In the rows, 128 means zero.
Each path below is one point turned by a fixed rotation once a step. After each direction that follows a path, write how fast that rotation turns it, in degrees a step (0 if it stays still).
Each turn is a multiple of 5 degrees from 10 to 175, or 0.
Each row of a path follows its step; steps can be skipped.
path 1
step 0: [122 135 121 126 130 126 128 134 131 120 128 135 130 132 127 131 138 134
 133 127 122 131 131 118 126 129 126 137 124 135 116 125 133 127 131 126
 129 128 127 123 133 112 125 123 121 124 129 122 123 114 117 140 121 126
 132 134 129 133 136 122 115 128 131 121 134 138 121 120 122 115 116]
step 2: [126 120 131 120 136 133 120 130 141 131 121 141 133 122 125 125 122 125
 126 121 128 136 126 116 119 134 125 127 140 132 119 139 126 136 121 131
 134 128 128 129 139 126 126 132 120 126 122 131 129 137 134 135 131 127
 137 127 131 125 134 130 129 122 137 140 128 118 137 125 112 133 126]
step 3: [130 134 140 120 141 138 129 131 130 121 129 139 132 134 130 124 129 130
 125 137 129 141 128 115 130 123 114 135 125 126 128 128 124 131 126 136
 124 129 123 127 139 123 130 126 129 140 130 131 120 130 120 125 126 122
 123 134 121 124 117 130 128 130 112 124 118 127 129 118 113 128 127]
step 7: [131 136 136 128 132 125 138 128 130 114 122 141 139 132 133 118 124 132
 118 129 121 136 127 136 126 135 131 138 124 120 124 131 132 123 135 140
 124 132 129 127 126 119 126 126 125 128 136 118 125 127 140 127 120 134
 129 141 125 134 132 122 130 130 138 135 121 141 129 133 127 131 118]
step 9: [135 118 122 122 130 131 129 128 133 131 138 136 134 133 119 124 114 130
 130 130 135 126 144 124 121 130 117 136 124 138 121 121 126 138 133 134
 133 123 120 125 129 127 118 129 128 125 131 129 127 136 132 126 126 129
 134 121 133 126 120 136 124 126 145 126 120 126 110 129 127 128 128]
step 11: [122 114 137 128 132 119 124 125 131 119 136 134 124 124 140 123 134 121
 129 130 129 122 125 131 141 133 125 135 124 128 121 130 126 120 131 126
 118 119 136 125 143 114 126 131 135 128 127 127 116 123 119 136 126 132
 127 131 126 128 125 124 121 125 141 131 122 129 127 117 128 136 126]
step 13: [124 132 137 134 122 120 129 133 138 138 121 130 133 130 127 121 115 126
 127 125 129 123 119 123 124 130 122 135 117 132 124 134 121 140 127 122
 135 123 112 126 131 119 131 113 119 134 130 134 128 128 129 138 122 127
 140 125 131 120 131 132 127 125 126 138 127 139 129 119 127 124 126]
step 14: [117 128 132 125 139 142 136 128 125 124 129 140 123 128 131 113 123 130
 135 123 124 139 117 134 128 133 130 132 137 128 129 140 132 133 123 137
 129 118 124 131 142 123 124 131 137 125 133 139 123 133 130 131 124 130
 129 122 135 117 129 132 133 125 124 144 128 135 128 132 123 132 124]
step 17: [128 121 123 123 137 128 130 126 134 143 129 130 126 127 136 133 124 132
 133 118 121 132 126 137 126 143 127 120 115 136 127 139 134 128 131 140
 129 131 122 124 133 124 121 131 126 131 121 127 128 119 143 128 130 117
 144 131 125 118 128 122 132 123 136 124 132 130 125 121 123 131 129]
Speeds:
[127 127 132 129 127 126 126 131 127 127 128 127 127 130 129 130 129 128
 124 131 127 128 126 126 127 125 126 128 126 129 127 127 127 129 127 127
 127 127 126 129 130 129 130 127 128 128 129 131 126 126 129 127 129 128
 129 127 129 130 129 128 129 127 125 126 127 128 128 125 132 128 130] -> 145
[128 124 127 130 126 130 126 127 130 131 127 130 126 127 126 128 127 127
 128 129 127 128 127 131 126 127 127 127 128 130 129 127 128 132 129 127
 129 130 126 127 129 129 129 126 125 127 128 128 130 129 128 126 127 125
 131 130 130 126 128 129 131 129 128 129 128 128 127 128 127 131 129] -> 95
[129 127 129 128 128 128 127 127 130 130 128 124 126 129 129 128 127 129
 129 128 127 128 128 130 132 127 126 129 127 129 127 127 128 128 127 130
 126 128 130 130 128 126 126 126 130 125 129 128 128 127 127 129 131 125
 126 129 125 129 128 130 129 130 130 124 131 126 128 127 127 128 128] -> 60
[129 130 130 130 127 127 125 127 127 130 128 129 130 129 127 126 127 127
 127 130 129 127 129 129 129 129 127 128 125 130 126 129 129 128 127 128
 127 129 128 126 130 128 129 129 130 132 132 127 129 127 128 126 127 130
 125 129 128 126 127 127 130 130 132 128 128 127 126 126 127 126 126] -> 170
[127 127 128 127 125 128 128 130 129 131 128 126 126 128 129 131 131 129
 129 130 129 127 130 127 129 129 125 130 128 125 126 129 128 129 127 129
 129 125 127 127 128 128 129 128 129 129 128 124 130 130 125 127 127 128
 127 130 129 129 131 127 129 126 130 127 127 129 127 131 129 126 128] -> 95
[128 126 130 129 127 128 129 128 126 124 130 129 127 128 131 125 128 127
 127 130 130 129 127 127 129 127 128 126 128 125 128 130 128 130 128 129
 131 129 129 129 128 127 126 127 127 128 124 127 129 126 129 129 128 127
 126 131 130 126 128 127 128 128 127 126 130 127 125 129 127 128 125] -> 95
[131 127 129 130 127 130 127 129 125 129 127 128 129 126 125 127 128 129
 126 127 129 127 129 126 127 129 125 129 125 127 128 129 126 130 128 130
 129 129 129 126 129 128 130 130 126 126 125 129 127 128 125 129 128 130
 127 126 125 130 129 130 126 129 128 127 129 126 128 131 127 129 129] -> 110
